In the rows, zero is written as 128.
A state moves one step at a time under one of 8 hidden systems, and each row is a state written as 20 numbers. Each run below is a few steps of one system.
j_658, seq 1:
[[141 163 126 130 118 135 142 141 137 137 137 100 135 156 130  97 103 161
   91 127]
 [ 96 157 133 161 119 134 149 139 141 144 105 138 115 122 148 113 116 147
  103  86]
 [123 150 140 169 134  95 133  88 135 158 116 163 114 141 127 121 145 137
  135 114]
 [121 149 133 130 131 122 105 121 101 154 133 157 155 149 104 156 174 133
  145 108]
 [127 104 132 150 146 157 107 135  96 125 124 158 162 112 114 181 139 122
  122 147]
 [176  88 143 114 125 122 109 141  94 115 137 156 135 119 113 137 101 108
  101 163]
 [169 123 107  83 113 124 109 181 129 101 107 132 110 107 135 117 116  98
  123 141]
 [154 137  89 127 131 134 113 152 181 113 119  92  90 130 167 118 116 129
  136 160]
 [125 142 119 139 132 140 137 139 172 145 169  84 104 173 178 100 111 150
  128 105]
 [ 86 154 148 159 155 135 172 122 158 139 158 130 119 124 158  95 126 137
  137  57]
 [ 97 172 165 151 169 110 146  65 141 141 139 162 123 117  83 128 152 143
  145  92]]
j_30, seq 2 (11 x 20):
[[141  87 186 153 144 164 108 115 125 115 141 169 142 146  90 164 104 138
   91 117]
 [163 119 149 112 113 113 108 164 102 109  87 197 121 108 106 131 114  99
   93 100]
 [156 175  95 110 141  88 115 163 112 137  86 145 115  90 130 149 166 106
  121 177]
 [103 131 121 113 144 135  99 140 125 162 153  79 111 136 142 199 175 138
  135 181]
 [102  61 150 125 115 169  93 142 164 121 154 101  75 150 161 163 101 127
  136  99]
 [189 110 131 129 113 113 121 145 183 110 131 155  71 146 154  64  86 110
  136 103]
 [186 207 127 126 174  88 162 138 165 144 136 135 136 156 128  80 176 141
  122 132]
 [ 75 163 174 136 202 125 161  83 126 143 150 108 145 138 117 181 174 154
   92 105]
 [ 76  45 187 127 132 112 144  88  85 114 141 160 110  97 141 163  91  92
  103  75]
 [172  61 123 108  96  86 161 168 103 106  88 184 135  69 154  75 131  58
  152 148]
 [166 149 105 101 132 124 152 162 151 134  81  93 167 112 104 118 219 140
  147 252]]
j_354, seq 3:
[[ 93 191 113  98 153 122 136 152 130 139 136  90 112 117 148 146 152 134
  114 100]
 [ 67 145 137 143 154 124 135  99 115 152 146 124 123  92 121 168 155 127
  152 126]
 [117 107 157 137 128 112 146 105  85 157 157 162 173 133 110 128 167 120
  155 125]
 [155 102 134 130 134 136 150 122 116  89 107 173 190 118 104  98 138 109
  145 107]
 [183 116 138 121 143 133 115 123 138  83  85 157 141 122  86 131 115 126
   92 162]
 [151 114 135  84 104 141 114 177 129 114 102  96 119 132 120 144 117 135
   75 178]
 [100 107 137 109 100 130 152 165 152 138 128  81  75  93 162 111  98 129
  113 163]
 [114 154 131 149 124  97 160 120 167 180 161  95  76 137 169  84 130 145
  143 150]
 [ 95 170 112 172 146 137 150 104 162 161 145  98 148 175 159 113 169 164
  158  93]
 [ 77 137 140 182 157 149 130  70 111 133 132 149 166 154 127 164 132 151
  124  55]
 [126 140 145 139 143 108 125 116  44 129 128 204 177 120 109 156 125 109
   95  66]]
j_59, seq 4:
[[127 116 122 108 146 101 105 128 135 127 111 141  98 111 143 170 174  94
  153 132]
 [140  83 138  88 143 128 123 137 146 111 142 120 121 120 128 138 164  98
  164 143]
 [145 101 151  72 120 125 135 135 152 103 143 115 113 137 113  94 129 115
  144 119]
 [142 153 126  84 113 105 134 115 152 108 107 106 110 149 107  96 124 135
  121 112]
 [116 164 110 112 131 116 133 108 149 123  95  85 126 152 127 133 151 150
  112 137]
 [ 85 132 135 136 140 131 156 119 142 148 130  81 130 136 156 141 156 149
  118 140]
 [ 84 123 157 148 129 117 173 119 130 159 148 126 127 109 144 105 139 132
  138 116]
 [112 133 147 147 126 113 160 104 116 135 115 168 146  94  94 101 140 125
  149 120]
 [133 108 146 134 127 142 130 110 110 105  91 159 171 110  76 140 139 128
  122 149]
 [137  74 147 109 115 144 129 143  96 104 111 126 152 124 123 149 106 120
   82 150]
 [151 111 112 103  95 106 138 164  99 123 124 114 120 119 163 100  83 111
   92 141]]
j_285, seq 5, 11 rows:
[[106 136 120 168 126 183 106 145  91 139 145 133 162 107 112 167  91 153
  107 143]
 [132 117 130 182 108 149 131 134 124 148 160 160 126  93 120  96  84 133
  157 151]
 [171 142 114 162 120 107 119 113 155 144 130 163 122 149 127  83 139 127
  174 137]
 [140 149 108 136 138 132 101 102 162 113 106 133 137 182 123 134 157 141
  152  87]
 [117 125 130 127 140 160  98 120 129  94 123 133 130 142 121 161  95 132
  105  67]
 [143 135 130 113 141 144 116 160 111 101 151 152 123  82 110 125  79 107
  113 117]
 [153 143 121 103 128 124 112 140 137 122 145 137 117  90  87 110 135 113
  172 171]
 [128  96 128 104  95 133  98 119 140 136 122 122 131 162 104 137 171 128
  181 141]
 [116  76 120 117  98 148 124 139 126 115 127 105 144 170 167 125 121 120
  134  88]
 [147 140 104 111 137 117 141 137 124 109 161  95 119 129 166 100  73 119
  104 117]
 [139 198 120  97 142 101 123 121 116 148 167 106 117 128  95 116 130 143
  129 150]]
j_658, seq 6:
[[128 152  92 120 156 127  95 141 131 129 123 111 124 153 167 184 163 121
  129 107]
 [126 112 141 162 172 135 133 136 117 149 181 121 122 124 172 162 119 123
  108 145]
 [143 122 182 107 144 120 147 160 122 141 176 162 113 106 111 103 123 112
  122 114]
 [135 139 145 101 144 139 117 144 171 103 103 151 104 100  86 131 158 119
  148 121]
 [139 105 134 115 143 139  95  99 165 105 113  99 113 172 123 169 144 138
  120 139]
 [114  87 136 107 139 123 142 137 107 121 146 102 136 153 182 150 128 113
   93  99]
 [128 132 142 120 163  90 180 140 121 127 137 138 120  73 156 104 134  96
  118 135]
 [141 175 147  95 139 116 133 136 161 142 132 116 104 117  79 113 167 144
  137 169]
 [ 97 114 152 123 115 178 110 146 162 134 107  96 126 164 118 162 155 165
  113 128]
 [120  57 162 160 135 124 161 110 128 121 115 140 140 150 173 129 118 122
   91 104]
 [159 148 139 100 156  63 174 120 104 121 118 163 145 111 131  89 153  94
  116 110]]
j_788, seq 7:
[[ 97 115 156 108 112 113 128 112 108 127 105 147 124 131 112 145 137 119
  118  84]
 [120 108 128 121 135  97 145 100 122 110  83 125 125 110 142 137 136 110
  108 144]
 [150 118 123 109 127 109 131 126 115 137 126 105 142 143 132 136 152 129
  117 184]
 [127 106 124 116 109 166 130 148 130 124 136 103 167 137 118 120 141 139
  147 148]
 [135 123 121 132  96 150 122 120 145 111 123 123 135 139 109  92  92 142
  142 118]
 [122 160 113 134  97 112 128 131 123 145 115 132 122 149 140 103 115 141
  122  91]
 [ 95 158 118 158 144 118 156 117 128 145 121 114 129 120 160 129 132 142
  114 114]
 [112 126 147 155 150 118 145 104 108 154 166 126 126 112 132 138 113 133
  117 151]
 [123 110 151 128 127 122 132 138  90 144 147 161 140  90 107 134 134 110
  141 142]
 [146 125 128 136 131 126 112 125 129 114  89 170 138 102  93 140 149 116
  145 150]
 [156 125 110 125 126 132  81 119 130 120  96 131 136 161 114 168 148 134
  125 147]]
j_30, seq 8, 11 rows:
[[132 140 106 119 123 117 135 135 114 109 126 125 115  80 134 108  86 110
  125 141]
 [127 152 118 125 111 125 136 152 116 166 153 118 138 117 123 107 148 137
  155 163]
 [ 86 131 130 151 118 162 123 120 151 142 121 107 136 144 123 145 150 157
  148 120]
 [128  97 133 150 110 128 109  83 132 116 124 137 116 153 128 127  84 133
  125 108]
 [171 136 104 124 126 112 133 141 110 113 129 152 153 137 141  93 112 110
  124 103]
 [133 183 111 137 168 134 143 134 127 124 130 127 159  97 108 131 149 136
  128 151]
 [ 85 125 157 130 131 143 114 105 101 153 155 124 131 120  92 170 132 145
  129 140]
 [105  79 134 125  88 138 105 134 113 120 110 154 115 122 135 137 109 107
  145  87]
 [175 131  82 126 112 108 116 134 144 106  94 143 122 115 139  95 122 105
  157 154]
 [153 170 104 110 149 133 121 132 133 141 153  90 157 159 109 133 166 152
  138 176]
 [ 75 133 152 121 140 175 111 118 138 122 154  93 123 147 111 170 112 159
  110  89]]
j_931, seq 9, 11 rows:
[[114 136 123 108 144 119 110 108 146 136 145 107 113 145 127 152 172 126
  167 125]
 [111  90 145 115 146 142 132 110 148 120 156 103 133 147 138 141 148 123
  155 115]
 [121  99 145 102 138 128 161 128 134 105 149 116 145 134 139 100 130 114
  138  92]
 [130 152 125  92 132 107 158 114 131 108 120 115 145 136 117  90 139 127
  128 101]
 [117 157 125 100 122 121 128  98 140 119 113  94 129 150  98 123 138 151
  123 130]
 [ 91 117 134 111 105 138 127 110 135 135 141  80 111 137 123 131 116 146
  133 140]
 [103 111 123 130 106 124 151 121 131 142 153 106 120 114 145  93 113 126
  161 132]
 [132 143 114 146 126 127 152 105 145 125 129 131 153 129 120  82 137 137
  167 126]
 [121 138 131 140 126 155 125  90 146 105 114 127 155 144  84 117 120 153
  137 117]
 [ 99 106 138 111  97 148 112 108 113 110 129 117 128 125 100 134  87 134
  129 106]
 [115 124  98  99  90 109 125 130  95 129 135 118 127 106 131 107 109 108
  162 122]]
j_59, seq 10 (11 x 20):
[[162 126 152 142 166 105 127  79 144  97  82 177 145 140  95 136 154 120
  111 120]
 [145 100 162  96 175 123 137 131 108  98 106 131 154 128 123 179 156 114
   66 141]
 [139  96 156  88 138 109 160 179 126 116 125 115  98  89 163 127 116  96
   74 148]
 [172 145 119 103 101  78 150 169 142 145 105 133  95 109 143  72 141 109
  128 169]
 [174 153 103 131 123 135 138 155 181 121  83 120 153 162 127  91 184 147
  145 160]
 [144 106 155 157 160 162 156 119 193 118 125  96 148 195 153 118 152 166
   97 129]
 [115 138 181 150 165  96 188 110 138 150 157 128 120 158 168 101 124 139
   70  77]
 [114 194 145 156 177  73 178 109 121 140  96 180 120  72 128 113 153 114
  104 104]
 [136 128 158 154 171 124 141 125 131 131  74 177 149  74  85 171 196 122
  122 197]
 [145  18 204 111 127 157 147 182 119 121 114 153 156 122 122 155 168 107
   95 169]
 [181  51 161  85  90  93 166 175 122  97 110 158 114 125 163  61  88  81
   89 110]]
j_354, seq 11, 11 rows:
[[131 114 160 153 109 170 111 136 146 142 116 126 136 155  96 139 123 170
  100 159]
 [103  99 156 126  82 131 142 159 124 141 104 131 110 141 154 116 107 133
   89  96]
 [135 150 117 148 144  84 154 136 138 137 111 140  89 107 182 105 120 108
  108 113]
 [144 173 100 158 175 127 122 139 145 150 138 119 135 135 155 153 169 138
  134 157]
 [ 90 104 145 160 140 188 117 135 121 141 154 124 160 135 126 173 143 149
  136 127]
 [116  84 184 147 110 131 141 132  98 141 151 181 130 118 118 116 100 118
  118  87]
 [183 153 129 121 139  94 144 161 135 119 102 189 127 114 128  87 144  98
  124 103]
 [164 141 109 129 169 148 105 150 175  95  79 127 127 121 125 171 174 124
  121 168]
 [109  61 168 114 128 167 111 145 127 134 152  90 118 142 134 187 125 140
   95 171]
 [107  91 175 107 103 119 176 167 118 151 184 119 100 108 159  74  87 116
  113 103]
 [150 201 125 145 160  93 174 134 191 139 126 149  92 105 137  54 147 128
  150 111]]
j_285, seq 12, 11 rows:
[[113 101 133 127  78 112  96 101 153 134  64 138  86 139 110 139 147 130
  152 140]
 [142  89 105 134 112 127 107 169 103 127  96 144 141 152 190 160 140 104
  111 104]
 [137 138  87 143 170 150 134 147 142 106 162  84 131 106 176 136  98 122
  120 153]
 [142 152 157 133 139 124 114 116 135 168 191 113 101 148  97 129 119 157
  123 174]
 [ 90 146 165 135  98 141 146 151 134 172 135 147 137 147 105 104 167 155
  149  83]
 [ 92 114 129 143 122 107 148  98 148 111  97 145  95 106 163 109 108 107
  140  63]
 [180 141 122 109 182  75 126 116 111 101 122 160 116 115 147 144 128  87
   96 123]
 [133 153 131  98 179 153 123 139 136 104 120 116 164 108  80 169 179 133
  128 166]
 [ 92  59 177 125  91 175 113 125 134 125 109 119 126 123  86 158 122 146
  128 158]
 [150  67 137 137  71 130 146 191 116 141 115 145 122 124 180  90  99 111
  110 140]
 [163 168  64 132 136  99 141 149 161 138 131  83 103 129 188  89 130 125
  141 179]]
j_788, seq 13:
[[119 151 171 154 156  85 155  97 133 165 132 151 106 133 131 128 148 138
  102 124]
 [105  93 179 138 163 125 148 121  95 144 139 149 154 113 122 175 165 120
  103 137]
 [150  73 157 114 139 135 126 122 104  93 112 158 153  86  91 150 120 102
  109 175]
 [181 117 119  83  93 125  93 161 118 106  77 144 138 134  88 137 145 118
  116 173]
 [141 127  88 110  95 168  94 167 168 107  70  89 138 170 138 141 152 153
  129 141]
 [131 114  94 139 102 169 111 134 169 116 140  62 114 184 179 109  76 159
  119 117]
 [116 149 115 132 102 127 161 166 128 153 183 104 108 137 187  59  67 133
  120  71]
 [ 94 205 149 167 153 105 199 142 151 169 155 149 104  80 142  62 123 140
  125  91]
 [ 89 168 207 188 180 103 160  89 130 192 158 177 106 106  98 148 161 154
  105 128]
 [ 98  56 211 156 164 126 128 101  69 143 135 199 148  91  97 213 156 105
  102 137]
 [184  47 142 101 140 111 104 134  77  68  66 197 156  70  91 179 132  64
  103 188]]
j_931, seq 14, 11 rows:
[[141 121 106 147  92 163 106 177 144 160 120 115 149 174 145 131 168 154
  151 151]
 [144  98 124 155 159 165 126 134 188  85 123 119  99 104 152 128  88 122
  122 142]
 [166 113 162 142 116 102 129 119 113 148 170 168 112 155 128  89  84 126
  111 106]
 [107 204 102 142 129 134 122 159 123 145 118 152 129 118 131 124 135 137
  133  69]
 [113 151 131 137 169 106 103  68 128 117 114 146 106  97  93 176 137 120
  137 143]
 [104  75 154 125 106 140 107 122  80 159 154 136 154 158 122 176 156 129
  139 127]
 [114  94 104 103 136 149 149 177 115  96 117 120 157  83 168 135 144  87
  147 115]
 [202 119 125  96 151  87 147 118 129  95 114 137 152 135 122  94 146 103
  117 169]
 [158 154 133 105 116 154 113 165 152 132 110 100 139 196 115 127 143 169
   83 133]
 [108 131 144 117 131 143 119 145 174 120 135  88  47 107 148 136  75 138
   91 133]
 [123 137 147 153 109  72 143 114 122 191 176 143  70 128 163  88 109 123
  142 128]]
j_756, seq 15 (11 x 20):
[[119  99 122 148  95 110 110 107 137 157 122 135 105 156 153 128 150 125
  172 124]
 [138 119  99 129 143 131 127 113 129 118 150 107 159 172 163 127 146 123
  149 104]
 [149 148 129 106 158 127 142 115 117 111 174 110 149 133 111 114 108 131
  116 130]
 [120 164 153 112 124 127 129 133 104 138 129 145 134 108  79 126 122 142
  106 127]
 [ 98 135 132 145 117 124 125 108 131 125  89 151 118  98 106 135 129 129
  139 115]
 [122  96 115 154 115 110 124 105 115 135 119 142 126 121 153 130 129 110
  156 138]
 [144 105 102 121 127 133 125 141 111 122 139 123 164 138 152 126 141 111
  149 136]
 [155 132 121  98 135 147 117 137 136 101 143 110 146 133 104 119 121 130
  133 149]
 [131 143 138 108 103 133 106 126 127 133 124 118 115 145  92 129 111 152
  114 138]
 [103 154 117 139 102 127 118 118 133 138 110 124 113 139 127 125 113 145
  130  97]
 [115 149 112 157 137 114 133 106 133 145 148 133 116 124 150 113 119 128
  151 113]]
j_756, seq 16, 11 rows:
[[145  99 130 119 132 130 117 148 143 111 134 137 104 117 148 128 111 103
  130 128]
 [156 128 133 102 122 118 110 163 138 138 129 130 107 146 138 129 147 121
  127 136]
 [129 145 127 110 142 130 114 130 154 119 117 103 109 149 128 149 145 136
  118 125]
 [108 131 141 119 131 117 127 112 132 136 143 104  96 142 142 140 110 136
  108 117]
 [103 142 143 124 127 116 151 144 119 148 146 127 118 123 149 117 131 124
  121  91]
 [121 140 149 132 162 118 155 127 146 133 139 145 125 109 125 117 157 122
  144 117]
 [130 101 160 136 150 121 134 106 121 133 126 146 142 127 115 153 158 121
  122 146]
 [122  85 138 115 123 126 139 123 103 103  98 133 153 124 136 144 128 111
  104 120]
 [145 111 119 101 110 107 150 146 126 109 105 119 125 108 142  95 115 109
  119 147]
 [138 141 119 110 102 124 130 156 144 148 113 100 121 134 125 114 157 144
  135 178]
 [ 99 126 130 134 117 162 117 120 161 135 121  80 126 159 126 142 137 166
  128 140]]

Which system made each of these runs?
seq 17 (2 x 20):
[[115 136 111 154 105 124 118 121 117 148  91 124 142 145 137 145 146 148
  121 144]
 [112 120 111 173 124 142 123 126 111 139 121 129 143 131 161 149 112 135
  115 123]]
 => j_285
seq 18 (2 x 20):
[[119 111 132 146 132 142 123 128 129 112 133 143 119 113 141 134  91 120
  118 102]
 [165 142 127 125 150 117 127 143 129 121 145 150 120 108 124 115 117 113
  127 141]]
 => j_285
seq 19, 2 rows:
[[122 129 127 140 141 162 115 118 139 123 173 130 143 128 105 122 120 138
  170 114]
 [140 110 150 123 117 135 122 110 141 116 148 150 124 142 103  98 107 127
  151  96]]
 => j_285
seq 20 (2 x 20):
[[145 148 135 149 122 118 119 137 148 148 105 145 113 138 123 127 148 142
  121 146]
 [131 134 132 138 140 119 115 120 127 139 121 125 126 159 144 158 147 135
  106 125]]
 => j_30
seq 21:
[[143 116  88 143 136 119 134 105 107 117 162 140 166 127 152  98 121 103
  186 110]
 [132 177  93 119 148 148 118 117 115 109 166 118 159  99  88 113 103 135
  159 138]]
 => j_658
seq 22:
[[131 113 168 131 103 147 131 121 181 112 117 164 113 135  82  76 123 138
  167  85]
 [153 167 124 113 118  79 133  79 130 119  83 152 138 153  89  94 151 132
  132 113]]
 => j_30
seq 23:
[[134 135 164 142 160 143 114 125 132 129 147 146 118 145 117 159 113 142
   87 106]
 [135 124 153 129 141 110 122 143 109 129 124 178 103 109 135 140 114 102
  103  92]]
 => j_30
seq 24 (2 x 20):
[[ 93 164 112 148  98 152 105 153 133 183 116 102 128 142 122 156 171 169
  146 164]
 [ 98 104 118 170 106 155  82  93 147 136 123 109  98 175 155 168  98 155
  127 105]]
 => j_30
seq 25:
[[143 101 135 118 161 151 114 110 139  84 129 135 143 112  99 151 127 114
  135 144]
 [158 120 126  78 109 120  91 134 118 107 124 130 116 145 101 136 118 116
  126 131]]
 => j_788
seq 26, 2 rows:
[[103 134 154 129 128 137 159 140 110 144 143 102 144 148 140 130 113 154
   72 114]
 [ 91 165 136 147 135 119 167 142 112 145 119 144 129  86 139 109 118 131
  105  99]]
 => j_354
seq 27, 2 rows:
[[115 116 139 141 134 127 121 119 146 146 149 108  98 130 143 146 129 134
  133 150]
 [110 130 142 120 119 116 138 136 117 154 151 138 127 132 134 119 151 123
  151 101]]
 => j_59
seq 28 (2 x 20):
[[122  91 136 135 138 175 117 116 128  90 131 139 160  98  90 142 110 124
  147 138]
 [150  98 128  97 113 120 113  95 114  87 124 122 130 132 100 119  80 116
  115 133]]
 => j_658
seq 29, 2 rows:
[[157 142 141 112 183 103 151 129 115 127 175 146 152 144 144 120 161 106
  126  94]
 [143 148 159  95 184 111 144 116 111 107 129 146 151 105  86 154 156 115
   97 139]]
 => j_756
seq 30:
[[100 139 143  92 152 113 152 149 119 131 150 109 106  76 133 137 135 107
  127 134]
 [137 125 150 114 127  89 154 126 133 159 123 136 129 134 126 110 188 122
  147 154]]
 => j_931
seq 31:
[[101 125 164 165 143 150 128 138 135 177 175 160 128 115 112 144 172 137
  176 127]
 [138  81 159 167 154 141 110  86 124 106 134 194 138 114 101 149 118 108
  147 103]]
 => j_788
seq 32:
[[131 111 146 140 102 123 136  88 143 120  63 150 150 136  80 116 159 144
  138 155]
 [146  81 130 113 102 115 138 113 111 107  82 112 156 167 140 131 127 130
   82 143]]
 => j_354
seq 33, 2 rows:
[[ 82 133 114 137 136 155 106 110 132 119 131 104 118 126 133 169 113 137
  133 101]
 [132 108 154 136 138 128 123 137  96 134 169 162 122 111 131 135  92 114
  113 115]]
 => j_285
seq 34:
[[122  91 197 114 137 145 158 141 164 114 138 134 105 129 121 114 119 130
  100 103]
 [145 126 165 113 118  85 162 134 141 129  90 159  97 115 126  88 129 117
   96 120]]
 => j_30
seq 35:
[[137 129 106 148 149 104 122 123 119 145 136 146 130 120 156 142 161 107
  159 142]
 [149 115 135 146 166 151 124 128 135 119 134 141 167 146 124 152 158 129
  127 134]]
 => j_931
seq 36, 2 rows:
[[139 135 104 147 135 157  99 119 147 109 121 135 143 146 121 139 127 137
  148 113]
 [152 145 122 127 141 132  97 107 123 113 147 141 133 137 100 134 103 131
  132 120]]
 => j_30
seq 37:
[[124 130 145 111 134 116 131 129 103 141 166 131 135 158 139 124 127 125
  119  83]
 [131 165 139 109 163 111 151 123 131 112 130 145 136 111 111 111 142 119
  122  97]]
 => j_756
seq 38 (2 x 20):
[[126 144 151 140 109 172 146 178 146 162 181 114 138 144 121  84 115 165
  130 130]
 [101 166 154 181 119 146 137 117 166 148 104 156 114 136 111 107 121 166
  120  88]]
 => j_30
seq 39, 2 rows:
[[112 142 131  92 106  98 129 125 115 134 112 134 116 126 115 119 148 116
  141  96]
 [108 116 110 101 134 109 130 112 105 107 114 121 137 112 140 146 138 100
  137 105]]
 => j_285
seq 40 (2 x 20):
[[157 141 117 117 133 111 119 138 123 118  98 162 139 111 110 129 155 109
  141 136]
 [127 144 115 103 142 122 109 122 116 128 123 110 134 125 105 167 163 129
  133 164]]
 => j_30
seq 41, 2 rows:
[[117  85 146 137 127 136 125 159 135 119  73 136 100  97 157 175 127 115
   84 156]
 [152 103 126 150 140 133 132 190 132 147 125 122 112 103 179 153 137 115
  100 196]]
 => j_285
seq 42, 2 rows:
[[126 134 132 139  96 131 121 105 102 152 142 125 155 157  94 117 126 156
  138 145]
 [ 97 130 115 140 115 162 128 132 112 115 116 126 161 129 130 134 110 141
  119  90]]
 => j_59
seq 43 (2 x 20):
[[136 147  90 124 107 120 138 162 116 124 103 116 142 128 166 105 118 123
  115 113]
 [139 165 110 131 146 132 136 138 160 134 145 104 110 107 128 111 132 137
  145 169]]
 => j_756
seq 44 (2 x 20):
[[125 123 132 126 131  87 155 147 118 148 113 159 120 104 162 115 168  93
  144 114]
 [142 107 128 114 164 120 140 125 144 118 120 121 146 119 137 149 190 109
  150 167]]
 => j_756
